Each run below is a few steps of one of 7 hidden systems, one row a step.
U, path 1, 9 rows:
[[ 34  -8  -5   4  -2  -4  -9 -29  59 -15 -14 -31 -29  29  12  18 -11  19
   11   3   1   9]
 [-29  17 -14  10  -4  -1  -1 -26 -53   8 -10 -13  14 -41  15   5 -18 -11
  -42   3  18   6]
 [ 11  14 -17   2 -19  49  -1  18  23 -19   1  36  13  23 -17 -27   9 -19
   31 -10  -6  26]
 [ -8 -10  15 -20  17 -45 -21  18  -7 -38   4 -23 -35  -8  24  -9  23  -5
  -24   2 -30 -22]
 [ 22 -33  12  16 -16  29  15 -23 -10  12  10  12  10 -15 -35   3 -23  58
   -4  23  -1  11]
 [  0  19  -7  -4 -13 -13 -22 -45  36  -8 -31 -19   6  17  37  -7   4 -33
    3   1  33  -2]
 [-28  11 -25  -5  34  24  -1  11 -48  -9  -4   6   0 -33 -29   4   7  -5
  -18 -24 -18  28]
 [ 29  -2 -11   3 -44  19   2  28  27 -20  27   9 -22  45  21 -20  -3  10
   -1   6 -22  -3]
 [ -6 -19  34  -6  18 -35 -16 -19 -15 -16  -3   0   0 -46  -7 -17   0 -13
  -24  37   5 -34]]
E, path 2:
[[ 22  21 -20  10 -36  22  -7  16  38 -37   6   6 -14  32  25 -21  -7 -28
   11  -2  -3  14]
 [-14 -13   7 -17  11  -3   4  14 -60 -11  22  23  -2 -25 -11 -19  -1  27
  -37   0 -14 -20]
 [  9 -12  30  11 -11   3   9  -8  44  26 -21 -16   9   8 -24   0  31  -5
   32  44 -22  -4]
 [-15  21   4 -12  33 -52  -8  -8 -13 -14 -11 -14  -5 -13  37  18 -15 -21
   -8 -28  32 -17]
 [  0 -17 -32  17 -15  45  -7 -16  -1  25   2   5  22   2 -23  13  -1  18
   13 -18   5  59]
 [ 26  17 -11 -14  -8   4  -7  13  21 -50  12  16 -34  25  20 -34 -16 -15
  -17   4  -7 -29]
 [-15 -19  19   6   8   2  23   8 -47  27   8  -4   5 -34 -32  10   5  33
  -21  24 -29  -9]
 [  3  16  27  11 -11 -20   1   7  51   2 -21 -16   9  11  12   3  19 -44
   42  20   2   0]
 [-24  -6 -15 -20  31 -27 -21 -10 -42  -6   4   4   8 -17  20  10  -4   8
  -15 -51  29  13]]
J, path 3 (9 x 22):
[[ 13  32 -11  -2 -36  37  29  -6  21  20 -13   3   0  51   5 -14   5   8
    1  17 -13 -23]
 [-17  11 -10   4  14  -3   7   1  -1  60   4   3  10 -11 -17  -3   3 -54
   -7  28   7 -34]
 [-15 -32   2  25  -2 -28  -7  24 -19  40  28 -12  18 -26   5  33  -4  -4
   13 -11  11  36]
 [ 18 -22  18  -9  -2 -46 -24  18  20 -36  22   7 -10  14  37   0  -5   9
   21 -29  20   6]
 [ 23   7  25 -21  -5  17  23 -17  10 -18 -12  36  13  31 -12 -15  -5  50
   20  -7  13 -25]
 [  0  37  -8  -3  -2  18  39  -4  18  41 -23 -20 -10  37  -4  12   8  -2
   -2  19 -20 -34]
 [-31  14 -23   8  -2 -10  -1   3 -27  56  10   1  24 -13  13   3  -4 -50
  -15   0  23 -10]
 [ -2 -40   8  20 -13 -20 -21  38   6  12  35   6  19 -14   2   9  10 -17
   33 -12   6  43]
 [ 26 -38  29 -20  14 -41 -13   7  15 -26  22  14 -18  15  10  -4  -4  39
    8 -11   6 -22]]
U, path 4 (9 x 22):
[[  2  23 -15   8 -11 -10 -13   8  -6 -62  -1 -19 -24  -9  43   2 -22 -11
  -19 -20   2  25]
 [ -6   4  21  -5 -29  29   8   3 -44 -36  -1  34  20 -17 -10 -38   6  25
  -14  12 -10   0]
 [ 14 -12  17 -19  -5   6 -21 -28  42 -30 -30 -10 -11  22  -5 -24  39  11
    8  21 -23  -5]
 [ -9 -26 -21   3  12   2 -22 -41 -21   6 -10 -39 -18 -30  -7  16   2  21
  -44  11 -15  20]
 [ 17   0 -43  18 -36  46 -17 -21  11  -6  13  17   5   7   6 -19 -28 -14
  -11   0  21  31]
 [ -7  18  -1 -14  17 -11 -26   8  -6 -66  -4  14 -14 -22  14 -32   1 -40
  -13  -8   1  -4]
 [ 14  -9  21   1  -9  24  15   9 -16 -50  -4   6 -14  -9 -20  -5   1  57
   -3   5 -36  18]
 [  4 -10  14  -5 -43  -2 -14 -49  13  -5 -23 -22   4  12  28 -22  19  17
  -22  35   0 -14]
 [-15 -15 -27  -4  26  29 -31 -44  -5   4 -23  -4   9 -32 -36  -7  13 -17
  -15   5   1  28]]
X, path 5:
[[ -2  24 -21 -14  15  -8   3   2 -19   0  16  38  13   9  19  -7 -36 -16
   -2 -39  50 -20]
 [ 19  10   9   3   2  26  12  35  33 -32  -1  24   0  20 -21  -4   7   3
   49 -18 -16  26]
 [-17  -9  27   5 -10 -28   3  45 -27 -18  13 -20 -15 -23  11  -2  27   0
  -15  19 -45  -2]
 [-13  -8  18   5 -20  11   8 -44 -12  45 -23  -4  34 -14 -16  -9  17   9
  -10  42   6 -17]
 [  7  -5 -22 -10  27 -30 -19 -32  37  26  -8 -28 -15  24  22  25  -8 -12
    2 -19  28  -9]
 [  8   7 -31  -6  -8  19  10  20 -26  -4  29  34   4  24  14   0 -30  26
   -3 -49  21  13]
 [ 27  12  24  13  -5  10  19  42  30 -36  14  23 -15   1 -20 -17 -12 -19
   26  26 -21 -13]
 [-35  -2  38  -4  21 -29   6  19 -35   1 -17 -15  14 -38 -11  10  37  -2
    6   6 -23   3]
 [ -9  -7 -10  15 -43  16  -2 -39   9  45 -20 -34  17  14  14   7  21   8
   -9  25  -4  16]]
J, path 6:
[[ 18 -23  25   7  10   3  18  21  23   7   6   7   5  13 -30  26   6  43
   49 -14 -12  24]
 [  7  18  -2 -26   9 -31  13   1  -1   2   2 -10 -28  37  39   3  -8  17
  -24 -13   3 -54]
 [ -4  32   2  18 -39  34  26 -10  -7  23  -9  26  45   6   3 -11 -15 -13
   19   7  32   4]
 [-15 -13   9  -5  22 -24  -7  34  25  37   5 -12  -4   9 -15   7  44 -37
   26   6 -27  -9]
 [ -1 -40  -5  -4 -10 -26 -12  -9 -34  31  36   7   8  -2  23   7 -18  35
  -24 -16  27  -7]
 [ 34   8  12  22 -21  -3   6   9  55 -24   4   4  -2  19  14   8 -28  -9
   42   1  21  15]
 [ -8  16  22 -36  47 -14  23   4  -9  12 -14  25   8  13 -22  -3  13  12
   15 -16   4 -48]
 [-10  13 -14  15 -48  16  28   9 -19  43   3 -21  10  29  26  14   6  25
  -10  -2 -13   9]
 [ -1  -1  -2   3  -7 -26 -25   6  27  12  15  12  10   2  20 -23   1 -71
    8  16  28 -23]]
X, path 7 (9 x 22):
[[ -9  19 -28  -9  42  14  15   2 -22  32   8  33  14  -5 -27   9 -28 -15
    2 -31  31 -11]
 [ 12   1 -10  26 -11  12  -5  40  37 -10  15   4   1   6  -4   8  -1 -37
   44 -12  -4  46]
 [-15 -16  37  -3 -29 -33 -16  27 -31 -35  15   9  11 -19  30 -25  24   2
   -6   6  -9   1]
 [  8 -10  35  -6 -11  10  12 -48  12   6 -36 -10  12   4 -18  -5  19  45
    2  36  -9 -16]
 [ -2  14 -28  -9  35 -24   6 -17   3  26  -8 -41 -34  11  16  35 -14   2
  -29 -12  -1 -23]
 [ -3  21 -45   3  -7  40  12  10 -16  29  20  36  17  15  -9  -6 -27 -17
    0 -26  23   7]
 [ 17 -13  13   5   7 -12 -18  42  40 -30  22  21  -9   2  -8 -15   5 -42
   40   0  -4  10]
 [-18 -25  43   2 -13 -21   1  15 -41 -21   0  -5  18 -30   2   3  25  39
    5  -1 -17  23]
 [  9  10  16  15 -34   6  17 -42  16  14 -31 -36  -3   6  12   4   0  18
  -17  49  -8 -18]]
N, path 8:
[[-16 -24 -27 -26  42   3 -13  17  -9  44  16  14  -3  11 -33   2  30  -6
    3 -27 -16  -2]
 [ 13 -30   2  12  -8 -47  -1  18   7  24  37 -28 -25   7  34  29 -22  16
  -12   2   3 -10]
 [ 15  16  29  18 -22   6  31  15 -12  -9  15  39  21 -15  -5 -14 -41  -1
   10  22  26 -25]
 [ -2  29  15  -7  39   6  18  25  27 -12 -26   9   0   5 -32   9  20 -20
   47 -13 -16   5]
 [-28  -2  -1   3 -24 -13   2  16 -19  27  -6 -32  15  19  31  23  38  17
    9 -26 -15  34]
 [  1  -9 -19 -18 -21   2  -4  -3 -12  43  29  33  15  34  16 -26  -3  -1
  -17  -3  24 -38]
 [ 14 -22  16  -3  57 -29   6   0  12  19  12   9 -10 -21 -35  22 -25   1
   11   5  14 -29]
 [  9  17   8  42 -20   3  33  41   3  -4  11 -22  -9 -14   5  35 -26   0
   17   9 -17  31]
 [-15  44  11 -15 -20   0  11  26 -12 -22  -9  30  26  23  30 -27  14 -24
   20 -25  15  -9]]
Y, path 9:
[[-24 -10   8 -22  23 -24  -9  47 -14   3  11  -5 -14   0  -6  -9  50 -18
   -1  -5 -44 -12]
 [ 15 -19  33   2 -42  13  11 -30   8  -2 -16  -7   9  14  -1 -10  16  56
    1  32 -15  -3]
 [  3   7   9  11  21 -30  11 -27  -1  30   0  -1  13 -23   7  23 -45 -14
   -1   8  50 -28]
 [  0   0 -17  -3  32  10   7  42   0   3  17  19  -1  11 -23  21   1   6
   35 -51  -6  34]
 [ -5  22 -24 -12 -35  10  -1  -5  14   5 -14 -27 -16  51  39  -9  28   0
  -17  -3 -23  -5]
 [  1 -21  12   3 -10  -7   5   9 -24  26  31  17   1 -22 -13 -24  -9  -9
  -31  47  -8 -45]
 [ 10  -2  47  15  21 -13  17   7  29  -9 -21  -7   9 -20 -31  24   4   6
   50  14  -6  14]
 [-17  -1 -13  -5  -8 -17  -4 -22 -23  22  -9 -21  16  13  39  29   0  33
   -4 -43  27  26]
 [ 20   7 -27 -10 -10  18   3  22  11  10  35  46  -2  36   4 -27 -23 -18
    2 -12  19 -27]]
Y, path 10 (9 x 22):
[[  4  -2  -3 -31  47   7  15 -13  -5   8 -16   9  -7  22 -29  19   6  53
   11 -37  -3  -6]
 [ 12  21 -47  14 -16  41  19 -21  16  36  -5 -17 -14  29  -1  16 -25   5
  -18   4  -3   2]
 [-11  -2 -14  26  -7  -9   1  46  -5  33  33  -8  -7 -17  -2   3  -3 -56
   -7  23 -17  -2]
 [ -6 -20  49   3 -24 -25  -1  35   6 -16   1  -6  11   0   9  -5  43  11
   31  10 -28  14]
 [  0  -5  32 -19 -12 -31   6 -40 -11   4 -16   2  20  14  31  -2  -2  44
   -4  -3  33 -32]
 [ 16   8 -14 -10  43  13  20  -6   2  23  10  36   2   8 -33  11 -39  12
   12 -21  30 -24]
 [ -4  23 -39   4  20  23  13  16  21  22 -11 -29 -24  24 -15  29  10 -12
    8 -17 -32  22]
 [ -9 -13 -16  20 -55   5  -4  20 -14  30  25 -20  -2   6  26  -9  13 -10
  -28  27 -25   8]
 [  7 -13  54   8 -15 -37   4  25  11  -6  14  17  14 -14   4 -18   6 -20
   21  36   5 -30]]
E, path 11, 9 rows:
[[-25 -29   9   5 -13   3  -3 -31 -33  43 -14 -20  27 -18 -11  11  28  35
  -15  15  -8  17]
 [ 20  20  -3   2   4  -6 -12 -21  53  -8 -12  10   0  13  10 -11 -20 -51
   22   9  37 -16]
 [ -4 -16 -25  -4  39  -3  -1  11 -37  -3  22  -2 -21 -19 -14  27 -23  33
  -21 -38  -5  20]
 [ 16  10   5  24 -59  34  11   5  28 -12  -9 -13   0  20   9 -13  10   3
    9  32 -27  21]
 [-19  18  20 -21  27 -26   2  15 -41 -21   5  28   6 -26   3 -23  -5 -22
  -17  -2  13 -42]
 [ -6 -35   4   4  11   7 -10  -9  23  42 -10 -18  11   3 -36  20  40  14
   28   4 -22  29]
 [  7  22  -8  -5  -9 -31 -16 -23  18 -30 -10 -21 -17  13  57  -2 -20 -20
  -17  -8  30 -15]
 [ -2 -14 -21  15   6  39  10  -6 -38  19  16  25  20 -29 -40   8 -29  21
   -7  -8  11  27]
 [ 25  12   7  -1  -6   6   3  32  49 -36   2  -2 -33  31   0 -15  13 -16
   19  14 -34  -9]]
H, path 12:
[[ 12  -5  -4   0  29  -4  25   0  25  34  -8 -34 -31  21 -21  40   2  31
    4   4 -29 -12]
 [ -7  21  -4  33 -32  -2  28  12   6  55   3 -27  12   6  18  25 -10 -24
    6  22   3  -2]
 [ -6  -8  31   4 -12 -27  -1  45  18  11  15  19  26  12  11  -4  25 -26
   51  -8   7   6]
 [ -5 -12  18 -18   6 -15  14  13 -15   2  -4  -3   8  25   7  22  22  63
   22 -42  -9  17]
 [ 12  23   5  -5 -21  25  37 -33  11  31 -25  -1  12  39   0   6  -6  40
    3  11   8 -26]
 [  4   8   6   6  27   6  22  13  33  47  -4   4   3   8 -41  13   5 -29
   31  21  -9 -22]
 [  0  -3  -8  24  -3 -15  12  50  10  21  20 -30 -16  10   9  39   3  -3
   21 -15 -25  33]
 [-10   4  16  -2 -48 -26  10  13  -9  26   9  -2  23  36  52  -1  16  12
    9 -11  14  -9]
 [  2 -16  47 -14   2  -3  17  -5   2  17 -11  30  35   8 -27  -6  24  36
   41   3   7 -12]]
H, path 13:
[[ 32 -43   5  14 -24  12 -14   4  -1 -29  38  25  -5 -13 -10 -13 -29  34
   -4   8   4  20]
 [ -1  14  17 -23  34 -40  -1 -27  -5 -23 -21 -17 -23  -9  19   3 -12   4
  -27   4  11 -46]
 [-18  26  -3  22  -9  44  17   0 -35  -9 -14   9  20 -43 -29  -9  -9 -16
  -10  21 -11  23]
 [  9   4 -21 -12   5   1 -36   7  43 -42  -4  -5 -27  21  14 -22  20 -42
    5  -9 -14  11]
 [-20 -37 -31 -11   7  -2 -26 -11 -46  31  26   4   5 -13   2  -1   6  16
  -36 -21   6  12]
 [ 38 -18  21  18 -28  -2  -7 -28  25 -34   8   9  -6 -13   9 -13 -39  14
   -4  34  22  -7]
 [-24  26  11 -18  58 -27   4  -3 -24 -13 -21   0  -4 -34  -9   7  -4 -27
   -9  -9  10 -27]
 [  1  20 -21  21 -28  50   8  20 -16 -41   1   5  -6 -12  -8 -11  -9  -2
  -10   0 -27  43]
 [ -4  -8 -22 -33   3 -16 -40 -15  17  -5   1  -1 -18  31  25 -35  32 -27
  -24  -3  -4 -27]]
N, path 14:
[[ 14  35  -9 -20   3  44  16 -11  10 -42 -27  16 -16  26 -17 -26   3  15
   -6   1 -22 -14]
 [-30   8   8 -16  21 -16  -8 -34 -14   1 -44 -44  -5 -14   4   9  39   5
  -21   7 -21  -3]
 [ -6 -21 -29  18 -40  20 -25 -17  -3  30  16 -14   1  -8   6 -18   6 -28
  -36  35  -8  10]
 [ 18 -17  -9  -5  21 -18 -41 -26  25 -32  10  18  -7 -19   6 -16 -29 -33
   -2  -5  40  -2]
 [ 18 -21   8  14   7  23  -1   1  -7 -48   1   1 -12 -28 -30   9 -15  42
    4  -4 -19  44]
 [  8  43 -10  -9 -23  19  14 -12  10 -40 -30 -20 -23  33  31  -8   3  18
  -16  -4 -19  -5]
 [-33   6   7 -22   8   4 -10 -39 -35   6 -34  -3  21 -20  -8 -23  35  -3
  -29  16  -5 -20]
 [  8 -33 -31  11   4   9 -34 -15  32  28  12 -24 -22  -5 -18  -3  11 -33
  -19  32 -20   8]
 [ 13 -15  -2  19 -12 -22 -30 -24   5 -32  10  -7   0 -30  30   5 -40  -9
   -8  -4  41  27]]

Name the system that made each run.
path 15 (2 x 22):
[[  5   2   4  -3  27   9 -15 -65  12 -13 -35   3  14 -30 -24  -3 -17  -6
   -1  13  33  -1]
 [  0  17 -38  -2  21   8 -17 -14   7 -36 -18 -27 -26   2  17  21 -12   0
  -10 -40  -1  40]]
	X
path 16:
[[ 21 -28  15   0 -33  -8  -3  17   8 -13  22  16  10  31  26   1   1  46
   26 -26   9  23]
 [ 20  11  42  -1 -11 -17  37  21  -4 -23   5   2 -17   7   9  -1 -16  35
   -5  26 -17 -44]]
	X
path 17:
[[-29  16  25  -1 -25  -4   0  21 -40 -16   1  30  38 -21  14 -34  20 -28
    5   2   8   1]
 [ 11 -32  -1 -23  16   4 -23   7  44  13   5  13  -6  34 -26 -14  41  -3
   31  -5 -18   0]]
	N
path 18 (2 x 22):
[[ -9  25  33  -7  21 -36   3   5  24 -22 -34 -29 -15  -5  10   2  26 -32
   10  21 -20 -25]
 [-33   8 -19   9 -11  29  -1   5 -34  17 -13  -5  29 -13  -7   9  27  -5
    7 -24 -10  55]]
	H
path 19:
[[-31 -12 -16  -9   5   5 -17  38 -12  32  14  11  17   6 -12  -9  48 -33
   16 -19 -20  23]
 [ 22 -44  -9 -14  17 -28 -16  33  15   9  51  13 -29  22   1   1  -4  14
    1 -17  -7 -16]]
	U
path 20:
[[ -4 -24  24   4 -10   6   3 -24 -37 -16 -12 -11   6 -30 -14   4   5  62
  -22  16 -17  17]
 [  6  35   0   0   3  10  -2 -53  34 -19 -49 -16   2   1   7  -5  -8 -24
    2  17  22 -10]]
	H
path 21:
[[ 20  -9   1  17  31  -4   3  19  34 -13   3 -29 -43 -17 -32  21  -6 -13
    2  27 -41   1]
 [-37   7  -7  13  -4  -3  -1  -1 -59  19   2  -4  28 -46   6   5  -5 -19
  -24  -2  13  17]]
	X
path 22:
[[  8 -13  11  12  25 -10   0 -21   9  16   0  -6 -10 -40 -31   0 -20 -25
  -18  51   0 -33]
 [  4  -5  11  29  27 -28  -2  20  22 -10  -3 -33 -14 -32  -5  42 -14 -19
   27  -4  -3  36]]
	E
path 23:
[[  6  -5   4  13 -26   0  17 -14  -7  22   2 -35 -22  -1   9   6  -7  22
  -42  47 -28 -27]
 [  3   3  36  35  -8 -11  30  26  -9  15  14  12  24 -37 -15  16 -31 -12
   26  24  16   0]]
	Y
path 24 (2 x 22):
[[-12  32 -24  -2  47   4  12 -14  -4  31 -13   8   8 -14 -21  16 -25 -38
    2 -12  30 -16]
 [ 19   5 -18  24 -16  21  10  59   4 -23  40  16 -21   0  -7  -3 -25 -18
    7  -2 -22  21]]
	H
path 25, 2 rows:
[[ 26 -26  17  -7  37   2   6  13  23  -6  15  15 -28  -8 -50  -4  -5  11
    5  27 -28 -27]
 [  4  24  25  30 -19 -18  22  -3  22 -12 -27 -46  -3  -8  26  36 -11   2
   18  16  -2  19]]
	N
path 26:
[[ -6  -3 -17 -18  32  26   9   3  17  42 -11   0  -7  25 -44   5  36   2
   13  -2 -33  -8]
 [ -5  -6 -40  10  -8  -8  -1  11 -30  37  39 -12 -19  -1  22  11 -29 -10
  -46   0   2 -12]]
	J
path 27 (2 x 22):
[[  9  51  -5   4  10   0  23  -1   5 -30 -14 -12 -31  -5  13  -1 -36 -26
  -25  18  -2 -37]
 [ -8  19  28  33 -22  24  27  21 -12 -16 -15  -8  12 -35 -22   1   5 -10
   13  36 -30  23]]
	U
path 28:
[[-16  -1 -19 -13  30   8  -6   2 -33 -16  -7  -1   1  -6  -6  21   5  33
    3 -57  -1  44]
 [ 12  28 -39  -1 -38  42  -6 -18  18 -11  -5   9  -3  37  22 -29  -9 -19
  -15   0   8   1]]
	Y
